In the data rows, zero lies at 4.5, halfway between 4 and 5.
Some points, one per row:
[2 5 3 4 6 6 6 3 3 6 3 4 3 6 5 7 2 4 5 5 6 4 3 5 4 6 8 3 4]
[5 5 4 5 7 7 4 1 4 4 2 4 1 6 3 7 6 4 4 4 6 6 2 5 1 5 8 2 7]
[4 4 3 3 4 5 7 5 3 5 4 5 7 5 4 6 4 4 6 4 3 4 4 5 3 5 8 6 1]
[5 5 6 6 5 5 3 3 6 4 4 4 2 5 4 4 5 5 3 5 6 5 4 5 5 4 3 3 8]
[4 4 4 4 4 4 5 5 4 5 5 5 6 4 6 5 4 4 4 5 4 4 5 5 5 5 5 5 3]
[7 5 3 3 6 4 4 2 3 3 4 7 2 3 6 9 9 3 8 4 4 8 5 5 2 5 5 2 4]
[6 5 5 4 4 4 4 5 5 4 5 6 5 4 4 5 8 4 6 5 4 5 5 4 5 4 3 4 5]
[4 3 6 6 5 7 5 4 5 6 4 5 4 4 6 6 5 7 1 5 6 4 4 5 4 5 5 4 8]
[4 6 5 6 6 5 3 2 5 3 3 2 3 9 0 1 2 3 3 4 4 5 3 3 1 4 6 5 6]
[2 4 7 7 5 4 3 4 4 6 5 0 2 7 5 0 0 5 1 6 7 3 4 4 6 4 3 5 5]
[7 6 5 4 3 4 4 5 6 3 5 6 4 3 4 5 9 5 6 5 4 6 5 4 6 3 2 4 6]
[2 3 4 4 4 5 6 6 4 6 4 2 8 7 3 2 0 4 3 4 2 2 3 4 4 5 8 8 1]
[7 6 5 4 3 4 4 5 5 3 5 6 4 3 4 5 8 5 6 4 4 6 5 4 5 4 3 4 5]
[1 5 3 5 7 7 6 3 2 7 2 3 3 7 5 7 1 4 5 5 7 3 2 5 3 6 9 3 4]
[5 5 3 3 5 4 5 3 5 3 4 5 7 6 2 5 6 2 6 3 1 5 5 3 1 5 6 6 3]
[4 5 5 6 5 7 5 3 5 6 3 4 3 6 3 6 4 6 3 5 7 4 2 5 4 5 6 3 8]
[5 5 3 4 5 4 4 4 5 3 5 5 7 6 2 4 5 3 5 4 2 5 4 3 2 5 6 6 3]
10 more points follow, each with its number after it:
[5 5 7 7 5 6 3 3 6 5 5 4 1 4 4 4 6 6 2 6 8 5 4 5 5 4 2 3 9] 0
[3 3 4 4 4 5 6 5 4 6 4 6 6 3 6 7 5 5 5 5 4 4 5 5 5 5 5 5 3] 1
[4 3 4 4 4 4 5 6 4 5 5 5 6 3 6 6 4 4 5 5 4 4 5 5 5 5 5 5 3] 2
[5 4 4 5 4 1 3 6 5 2 7 6 5 2 6 3 6 3 5 5 3 5 7 4 5 4 0 5 4] 3
[3 3 4 4 4 4 6 6 4 5 4 5 6 3 7 6 4 5 5 5 4 3 5 5 5 5 5 5 3] 4
[5 6 5 5 6 5 2 1 5 3 3 2 3 9 0 1 2 3 3 3 4 6 3 3 0 4 6 4 6] 5
[7 6 5 4 3 4 4 5 6 3 5 6 4 4 3 5 9 5 6 4 4 6 5 4 5 4 3 4 5] 6
[4 3 7 6 4 6 4 5 6 6 5 3 4 4 6 2 2 7 1 6 6 3 4 5 7 4 3 5 7] 7
[7 6 5 5 3 4 3 4 7 3 5 6 3 3 2 5 9 5 6 5 6 6 5 3 6 4 1 4 8] 8
[5 6 3 3 4 5 6 4 4 4 4 5 6 7 2 6 5 4 8 4 4 5 3 4 4 5 7 5 2] 9
Which of these numbered points is nearest to each point below by angle, seen from the average point of the first points? Its number follows each.
[3 2 9 8 4 7 4 6 7 8 4 2 3 4 6 1 0 9 0 7 8 1 4 5 8 4 2 5 9] > 7
[6 6 5 4 3 5 4 4 6 4 5 6 3 3 4 7 9 6 6 5 6 5 4 5 6 4 2 3 7] > 8
[4 3 4 4 4 4 5 6 4 5 5 5 6 3 6 6 4 4 5 4 3 4 5 5 4 5 5 5 3] > 2
[3 3 4 4 5 5 6 6 4 6 5 5 6 3 7 6 4 5 4 5 4 3 5 6 5 5 5 5 3] > 4
[6 5 5 5 5 3 2 4 4 3 5 6 1 1 8 5 8 4 5 5 7 7 7 5 6 4 0 1 7] > 8
[3 3 4 4 4 4 6 6 3 6 5 5 7 3 7 6 4 5 5 5 4 3 5 5 5 5 5 5 3] > 4
[7 6 4 4 3 4 4 5 6 3 5 6 4 4 3 5 9 5 6 5 4 6 5 4 6 4 2 4 5] > 6
[5 6 5 6 6 5 2 0 5 2 3 2 3 9 0 1 2 2 3 3 5 6 3 3 0 4 7 5 6] > 5
[6 4 4 3 4 6 7 6 4 6 4 8 4 1 7 9 9 6 7 4 5 5 4 6 6 5 5 3 5] > 1
[3 4 4 4 4 5 5 5 5 5 4 3 7 6 3 3 1 5 4 4 3 3 4 4 4 5 7 7 3] > 4
[5 4 4 5 3 1 3 6 5 2 7 6 6 2 6 3 6 3 6 5 2 5 8 4 5 4 0 5 3] > 3
[7 6 4 5 4 3 1 2 7 0 6 5 5 5 0 2 8 2 4 4 2 7 5 2 1 4 1 6 6] > 8
[5 5 6 6 5 7 3 3 6 5 4 4 1 4 5 6 7 6 2 5 8 5 4 5 5 4 4 2 9] > 0
[3 3 4 4 4 4 6 6 4 5 4 5 6 3 6 6 4 5 5 4 4 4 5 5 5 5 6 5 2] > 4
[5 4 4 3 4 6 6 5 4 6 4 7 4 2 7 9 8 6 6 5 5 4 4 6 6 5 6 3 5] > 1
[8 4 6 4 2 0 2 8 6 2 8 6 6 0 7 0 7 4 5 5 1 6 9 4 9 2 0 6 2] > 3
[6 6 4 4 4 4 4 5 5 4 5 6 4 4 4 6 8 5 6 4 4 5 5 4 5 4 3 4 5] > 6
[7 5 6 4 2 0 2 7 6 2 8 6 5 1 6 0 7 4 5 5 2 6 8 4 8 2 0 6 3] > 3
[5 6 3 2 3 4 6 5 4 4 5 4 7 7 2 5 4 4 8 4 2 4 4 3 5 4 6 6 1] > 9
[2 3 4 4 4 5 6 6 4 6 4 2 7 7 4 3 0 5 3 4 3 3 3 4 4 5 8 7 2] > 4
[6 4 5 5 5 6 4 4 6 4 4 6 4 4 4 6 8 5 3 4 4 6 4 5 3 5 5 4 7] > 8
[4 5 3 4 5 4 5 4 5 3 5 5 7 6 2 5 5 3 6 3 2 5 4 4 2 5 6 6 3] > 9
[7 6 5 4 3 3 4 5 5 3 6 6 4 3 4 5 8 5 6 5 4 6 5 4 6 4 1 4 5] > 6
[5 7 3 3 5 8 7 1 5 4 2 4 5 9 0 8 7 4 6 3 4 5 0 3 0 6 9 5 5] > 9
[3 3 4 4 5 5 6 5 4 5 4 3 7 7 3 2 1 5 3 4 2 3 4 4 4 4 7 7 2] > 4
[5 6 5 6 6 5 3 2 5 3 4 2 3 8 1 2 2 3 3 4 5 5 3 4 1 4 6 5 6] > 5
[4 4 3 2 4 5 7 5 3 5 4 5 8 5 4 7 4 4 6 4 2 4 4 5 3 5 8 6 1] > 9
[4 7 5 6 7 6 3 0 5 2 3 0 3 9 0 0 0 2 2 3 4 6 1 2 0 4 9 5 6] > 5
